128 stands for zero in the data rows.
Here are some points, one per row:
[178 112 194 112 153 145 122 138 100  98 159  94  85 121 186  51 116  58
  94 131  85  86 128 110  94  93 108 134 137 124 111 104 136 134 165  97
 152 138 116 125  71 128  77 127  67 105 151 136 166 119  72 141 156  51
 165 128 183 146 179  57  89 159 188  90]
[123 116 119  84 105 145 132 184  85 124 123 153 123 141 151 128 154 132
 102 195 107  71 152 114  47 142 147  90 139 132 146 112 183  82 126 143
 163  99 128 119 163  58  89 164 137 113 134 127 200  95  95 171 179  91
 233  50  46 182  72 104 137  86 107 133]
[ 70 155 156 172 122 113  41 162 137 126 131 103  62 120 148 125 135 103
 106 155 223 150  81 143 176 184 156 136 115 163 159 117 179 137  76 199
 113 113 139 122  92 168  71 255 169 155 106 115  11 108 142 163  97 155
  95 138  85  75 198 126 160  81 187 158]
[ 95 171 149 132 223  28 111 134 185 142 161 114  91 189 159 168 142 133
 139  82 144 181 144 134 131 128 231 105  99 146  92 154  52 128  75 188
 137 149 131 180 120 164 104 230 169 185 135 106  96 135  99 177 181  95
 105 149  62 115 168 112 120 140 164 184]
[ 71 133  87 241  98 223  53 128 122  96 220 152 189  45 119 103 133 140
 139 136 132 199  65 133 134 108 130 186 126 202  96 127 136 125 110 205
 132 176 113 163 111  96 122 242 140 166 127 139 101 124  97 164 133 134
 111 135  66 110 155 130 125 177 124 178]
[ 64 182 112 136 121  61 132  98 150 182 144 163 154  99 199  99 127  95
 127 113 207 139 120 138 179  95 172 106 136  62 172  53  78 136 143 121
  56 104 198 128 132  89 145  74 141 141 203   6 118 111 142 136 199 129
  82 151  97 103 131 112 134  90 183 157]
[ 86  97 107 160 154  75  82 174 101 114 133 105 119 195 130 103 126 118
 206 195  85  73 164 160 119 109  69 123 114 131  84 147 144 134 223  59
 102 137 116 128  75 112 139 121 103 136 109  95 139 123 124 140 184 139
 176 109 187  69 154 143 143 165  81 135]
[198  77  96 117  33 138 182  93 146 197 131 136 150  97 115 133 207  49
 152 101 130 163 151 110 208  97 108  82  88  98  98 120  85 101  41 101
 159  60 115 149 162 187  53 139  44 160  93 120 189  78 189 130 151 138
  81  67 209  92  78 132 141 102  89 153]
[173  61 134 117 157 162  97  99 107 153 182 176 128 106 106 200  46 153
  97 166 124 111 195 147 175 140 173  71 180  90 126 172 199 110 188  71
 114 128 114 147 146 106 173 152 139 123 151 146 135 125 108 147 102 145
 119 116 139 144  78 125 160  17 201 145]
[175   0 155 117 153 135  95 148 106  74 168  81 100 178 134  93 168 147
 126  72 104 111 128 149  75  90 105 141 122 185 157  36 129 121 142 153
 124 157  90 123 163 118 206  91 150 124 136 112 108 112 155 102 129 170
 126 151 181  50 103 142 143 137 191 121]
[ 77 118 174  95 151 146 158 132 114 133 166  98  97 181 136 130 130 186
 163 114 158 101 112  83 171  45  89 131 161 101 127 117 169 116 153 103
 135 125 102 130 170 101 155 117  99  54 124 138 137 125 130 129 139  47
 187  77 173 118 214  44 145 117 107 152]
[186 128 120 156  63 146 131 152 181 183  58  99 163  77 119  84 137  99
 108 118 135 154 139  91 134 173 148 103 122  65 112  45  60  85 165  12
 115 107 118 165 153 197 221  19 114 175  84  94  70 114 169 163 121 107
 109  87  58 150 118  76 150 147 138 120]
[154 199  73 100 131 108 136 118 171 136 169  98  78 100  43  65 156 144
 149 189 125 114 132  82 124 159 187 130  99 110 156 112 117 104 136 169
  51 113 107 194 196 131  61  62 173 108 102 166 153 156  37 121  35 196
 161 132 195 163 138 184 170 169 112 126]
[213  93 146 112 174 140 151 104  85 144 117 131 146 110 115  98 155 158
 125 168 130 138 121 160 148  96 156  66 223 126 186 225 194  93 131 168
  54 104 174 112  98 154 220 109  86 163 138 182  82 138 136 113 140 124
 134 120 109 140 109 148  83  77 141 162]
[214 108  43 121  91 115 167 122 129 194  99 108 148 155 143 201 101 191
 124 182 121 178 130 165 100 162  67 222  51 154 187 148  90 169 110 139
 114  79 163 130 112 126  76  87 134 170 122 164 155 116 103 118 124 170
  85 163 160 135 134   0 125  30 107 145]
[117 152  37 203 169 129 155 107 180 121  76 107 199 128  68 208 135 125
  93 110 168  32 131  36 101 145 160 126 153 124 172  83 117 103 125 161
  61 144 109 125 154 176  73 109  80  74 135 177 139 140  50 142 103 140
 159 141 196 145 137 174 136 138 114  80]
[156 123  90 161 142 161 125 145 125 132 158  57 165  97 175 176 111 182
 174 182 143  19 110 171  95 128 230  21 107 151 126 117 105 134  99 144
 141 107 125 115 125 128 102 128  95  26 138 142 147 150 179  34 102 149
 141 155 130 185 130  80 117 133  79  98]
[172  23  80  83 146 109 142  94  94 156 167 130 174  48 141 135 204 153
 164 120 108 146 177  74 145 169 129 126 164  82 199 182 167 127 176  79
 133 109 169  90  84 149 164 138 242  92 124 168 132 159 125 100 148 148
 129 129  85 153 179 149  60  87 147 145]
[113 146  46 162  94 133 122  98 121 202 154 125  81 148 124 173 142 202
 118 109 145 177 146 145  77 211  91 175 101 154 208 186 126 154 164  92
 111  27 157 162 116 150 164 106 124 102 105 203 191  96 172  83 176  36
 113 187 126 148  84 143  42  94 203 144]
[210 189  57  89  91 126  96  74 142 117  95  98 117 198  81  88 150 102
  66 143  74 122  38 101 249 161 160 109  88 105 146 190 126  82 151 165
  98  88 139 118 198 161  98 103 162  90 168  91 195 140  47 122  43 109
 116 120 171  98 137 181 172 208 121 109]
[100  96 222  66 171  95 139  79 154 129 130 182 207  42 182 162 120 151
 110 112 127 125  70 132 124 175 134 178  99 156  89 124  96 128 163 160
 103  93 111 178 146 102 146 154  76  96 125  96  64 105 107 150 137  79
 100 163 123 101 110 158 120 173  99 149]
[ 91 152 135 135 130 112  84 131 106 107 103 126 130  94 110  70 148 156
  76  91  92  92 208 167  94  78  87 110 126 107 111 164 109 175 134 122
 216 110 183  44 151  93 129  97  78 170  97 151 121 160 101 130  94  87
 140 172 104 124 154 186 227  60  98 129]
[ 94 142 181 112 127 166 132 105 155  95  89 120 158  82 107 144  92  71
 204 147 116 177 117 113  91 111 149 189  94 160  78 140 114 120 137 176
 142 122 133 124 102 149 167 137 166  15 140 110  89 108 129 139 172 130
 121 156 120 104 100 152 154 145 178 217]
[115 157 106 115 201 130 140 153 127  83 154  67 147 125 147 181 120 118
 107 230  56 134 146  96 146  88  65 176 212  52 108  64 142 114 111 142
 142 122  79 143 158 145  89 124  88 121 160 122 125 123 179  35  89 108
 173 160 138 158 119 159 107 172 150  99]
[109 119  78 127  39 157 182 154 144 227 121  78 122 130 107 120  99 174
 159  42  62 152 114 154 123 187  31 159  47 149 133 193  69  82  18 128
  79 125 142 137 140 176  13 136  81 130 213  52 126 212 156 110  92 167
 160  66 170 167  65  91 119  53 119  82]
[ 81 166  81 113 177 140 177 156  51  83  83 199  81 129 118  79 130 117
  85 132 131  83 215  98 157 117  74  64 108 206 110 149 145 206  55 110
 194 109  42  79 105 131 185  68 129 135 173 125  81 154 122 172  89 157
  48 115 136 151 131 158  70 123  80 167]
[103 130 220 158  77  75 101 164 173 177 144 116 110 164 129 122  70 122
  76 189 149 166  27  93 149 149 142 126 139  93 149 108  37 121  75  70
 139 209 160 101 119 140 134 116  87 140  73 157 154 164 158 182 163 181
  54 110  81 137 113 138 109 152 148 136]
[145 150 154 145 221 124  73 145 165 118  98 145  89  93 155 137  44 121
 164  87  40 135 123 112 164  86 115 173 189 127 153  58 149  78 139 134
 181  58 114 123 161 136 139 126 120  92 155 138 178  81 157  72 153 155
 154  99 170 148 169 143 105 153  68  63]
[111 127 204 150  80  99 146 155 196 129  55  74  64  76 187 189 136 193
 121 160 233 162 147  91 166 130 163 149 134 124  94 156  51 127 109 116
 150 193 160 140 127 114 134 122 137 209 132  98 184 147 108 169 151 164
 105  87  86 113 115 142  98 213 157 100]
[166 136 111 136 115  85 167 152  87 103 140 150 161 195 106  46   0 162
 129  78 176  60 149 142 109  54 110 139 129  74 103 123 177 125 175 124
 196 102 128 140  37 131  96 138 145 141  78 106 159 133 137 126 119 119
 164 145 132  77  74 116 134 198 121 113]
[232  67 111 178 153 109 134 152 103  86 178 215  84 162 118 152 137  78
 144 113 133 140 112 160  80 142 112 162  85 151 124  91 157 168 110 167
 142 198 125 127  82 118 217  69  88 127 128  95 113 136 148 102 106  88
 213  76 133  76 181 157 173 147 125 105]
[128 112 211 159  89 133 119 154 200 134 142 107  83 224 148 157 164 127
 168 163 204 162  94 113 208 174 162 169 170 110 110 101  32 133 105  85
 190 190 190 116 126 144 122 122 178 146 119 135  93 145 108 191 135 131
  92 130 107 155  15 130  97 169  64  93]
[ 73  86 157 139 114 182 201   0 119  98 170  91 110 189 114 132  76  64
 164 138 106 149 151 142  43 182 105 146 120 177 118  70 182  82 147 164
 129 149 127 106 156  94 175 162 117 173 129 112 107 115 158 102 119 145
  91 122 103 119 209 153 140 173 139 109]
[ 80 154 148  47  77 135 128 199  72  79  30 207 182 175 114  81 124 196
 157  96  74 147 160 149 143 174 181  78 144  92 125 122 169 145 142 128
 144 174 129 117 103  76  70 124 135 157  88 170 178 135 132  88 154  82
 125 162 156 162 128 133 192 100 139 109]
[149 152 152 177 134 178 193  56 127  70 109 138  96 118 107 158 174 104
 182  63  92 104  63 147 170 115 105 177 104 162  96  90 167 137 162 138
  88 152 129 143 126  42 152 203 106 109  97 125  94 110 158 118 118 196
 131 158  55 108 145 127 123 136 168 166]
[ 87 207 119  80 107 124 162 173 106 106  96 143 109  83  79 162 157 116
  90  27 126 130 105 255  52  96  95  79 168  86 108 170 207 124 114  45
 138 211  43  91 107 157  62  62 190 141 141 141 123 119 119 146 146 105
  62 174 141 141 134 142 107 121  20 114]
[104 171 106  83 124 110 118 184 108  97 125 140 134  94  79  87 119  69
  28  63 148 144 202  93 121 114 139  97 132 157 110 205 179 182 147 115
 137 168 123  89 145  50 114 109 142 148 107 143 105 144 178  86 146 110
 109 162 153 127  72 110 156 115  54  68]
[145 161 197 150 122 158  78  90 157 136 110 204 209 150 207 122 156 116
 131 166 153 165 108  90  41 107  86 133 124 159  66 136 114 139 114 163
  95 134 131 173 151 147 135 203 213  95 126 105 110 115 143 142 108 160
 118 189 104 110 183 135 124 133 134 143]
[ 35 132 129  52 161 141  88  92  61 111 104 163 146 138  86 128 150  65
 123 115 127 100 117 190 130  78 122 104 140 143 151 178 104 231 136 136
 120 111 122  96 109 146 201 116 151 184 127 181 125 123 122 140  60 155
 208  41 124 190  78 129  84 101 148  96]
These points spread out most along one direction. How many in every 100 of the points above lie lower along it than each point below? Answers are rounded to whole numbers. More than half of the points above lie lower than the first one.
[ 77 118 174  95 151 146 158 132 114 133 166  98  97 181 136 130 130 186
 163 114 158 101 112  83 171  45  89 131 161 101 127 117 169 116 153 103
 135 125 102 130 170 101 155 117  99  54 124 138 137 125 130 129 139  47
 187  77 173 118 214  44 145 117 107 152] 67
[198  77  96 117  33 138 182  93 146 197 131 136 150  97 115 133 207  49
 152 101 130 163 151 110 208  97 108  82  88  98  98 120  85 101  41 101
 159  60 115 149 162 187  53 139  44 160  93 120 189  78 189 130 151 138
  81  67 209  92  78 132 141 102  89 153] 33
[178 112 194 112 153 145 122 138 100  98 159  94  85 121 186  51 116  58
  94 131  85  86 128 110  94  93 108 134 137 124 111 104 136 134 165  97
 152 138 116 125  71 128  77 127  67 105 151 136 166 119  72 141 156  51
 165 128 183 146 179  57  89 159 188  90] 72
[115 157 106 115 201 130 140 153 127  83 154  67 147 125 147 181 120 118
 107 230  56 134 146  96 146  88  65 176 212  52 108  64 142 114 111 142
 142 122  79 143 158 145  89 124  88 121 160 122 125 123 179  35  89 108
 173 160 138 158 119 159 107 172 150  99] 64
[ 86  97 107 160 154  75  82 174 101 114 133 105 119 195 130 103 126 118
 206 195  85  73 164 160 119 109  69 123 114 131  84 147 144 134 223  59
 102 137 116 128  75 112 139 121 103 136 109  95 139 123 124 140 184 139
 176 109 187  69 154 143 143 165  81 135] 77
[ 87 207 119  80 107 124 162 173 106 106  96 143 109  83  79 162 157 116
  90  27 126 130 105 255  52  96  95  79 168  86 108 170 207 124 114  45
 138 211  43  91 107 157  62  62 190 141 141 141 123 119 119 146 146 105
  62 174 141 141 134 142 107 121  20 114] 97
[186 128 120 156  63 146 131 152 181 183  58  99 163  77 119  84 137  99
 108 118 135 154 139  91 134 173 148 103 122  65 112  45  60  85 165  12
 115 107 118 165 153 197 221  19 114 175  84  94  70 114 169 163 121 107
 109  87  58 150 118  76 150 147 138 120] 28
[103 130 220 158  77  75 101 164 173 177 144 116 110 164 129 122  70 122
  76 189 149 166  27  93 149 149 142 126 139  93 149 108  37 121  75  70
 139 209 160 101 119 140 134 116  87 140  73 157 154 164 158 182 163 181
  54 110  81 137 113 138 109 152 148 136] 10
[ 80 154 148  47  77 135 128 199  72  79  30 207 182 175 114  81 124 196
 157  96  74 147 160 149 143 174 181  78 144  92 125 122 169 145 142 128
 144 174 129 117 103  76  70 124 135 157  88 170 178 135 132  88 154  82
 125 162 156 162 128 133 192 100 139 109] 92
[109 119  78 127  39 157 182 154 144 227 121  78 122 130 107 120  99 174
 159  42  62 152 114 154 123 187  31 159  47 149 133 193  69  82  18 128
  79 125 142 137 140 176  13 136  81 130 213  52 126 212 156 110  92 167
 160  66 170 167  65  91 119  53 119  82] 38
[113 146  46 162  94 133 122  98 121 202 154 125  81 148 124 173 142 202
 118 109 145 177 146 145  77 211  91 175 101 154 208 186 126 154 164  92
 111  27 157 162 116 150 164 106 124 102 105 203 191  96 172  83 176  36
 113 187 126 148  84 143  42  94 203 144] 44
[100  96 222  66 171  95 139  79 154 129 130 182 207  42 182 162 120 151
 110 112 127 125  70 132 124 175 134 178  99 156  89 124  96 128 163 160
 103  93 111 178 146 102 146 154  76  96 125  96  64 105 107 150 137  79
 100 163 123 101 110 158 120 173  99 149] 21
[ 73  86 157 139 114 182 201   0 119  98 170  91 110 189 114 132  76  64
 164 138 106 149 151 142  43 182 105 146 120 177 118  70 182  82 147 164
 129 149 127 106 156  94 175 162 117 173 129 112 107 115 158 102 119 145
  91 122 103 119 209 153 140 173 139 109] 31
[ 95 171 149 132 223  28 111 134 185 142 161 114  91 189 159 168 142 133
 139  82 144 181 144 134 131 128 231 105  99 146  92 154  52 128  75 188
 137 149 131 180 120 164 104 230 169 185 135 106  96 135  99 177 181  95
 105 149  62 115 168 112 120 140 164 184] 0
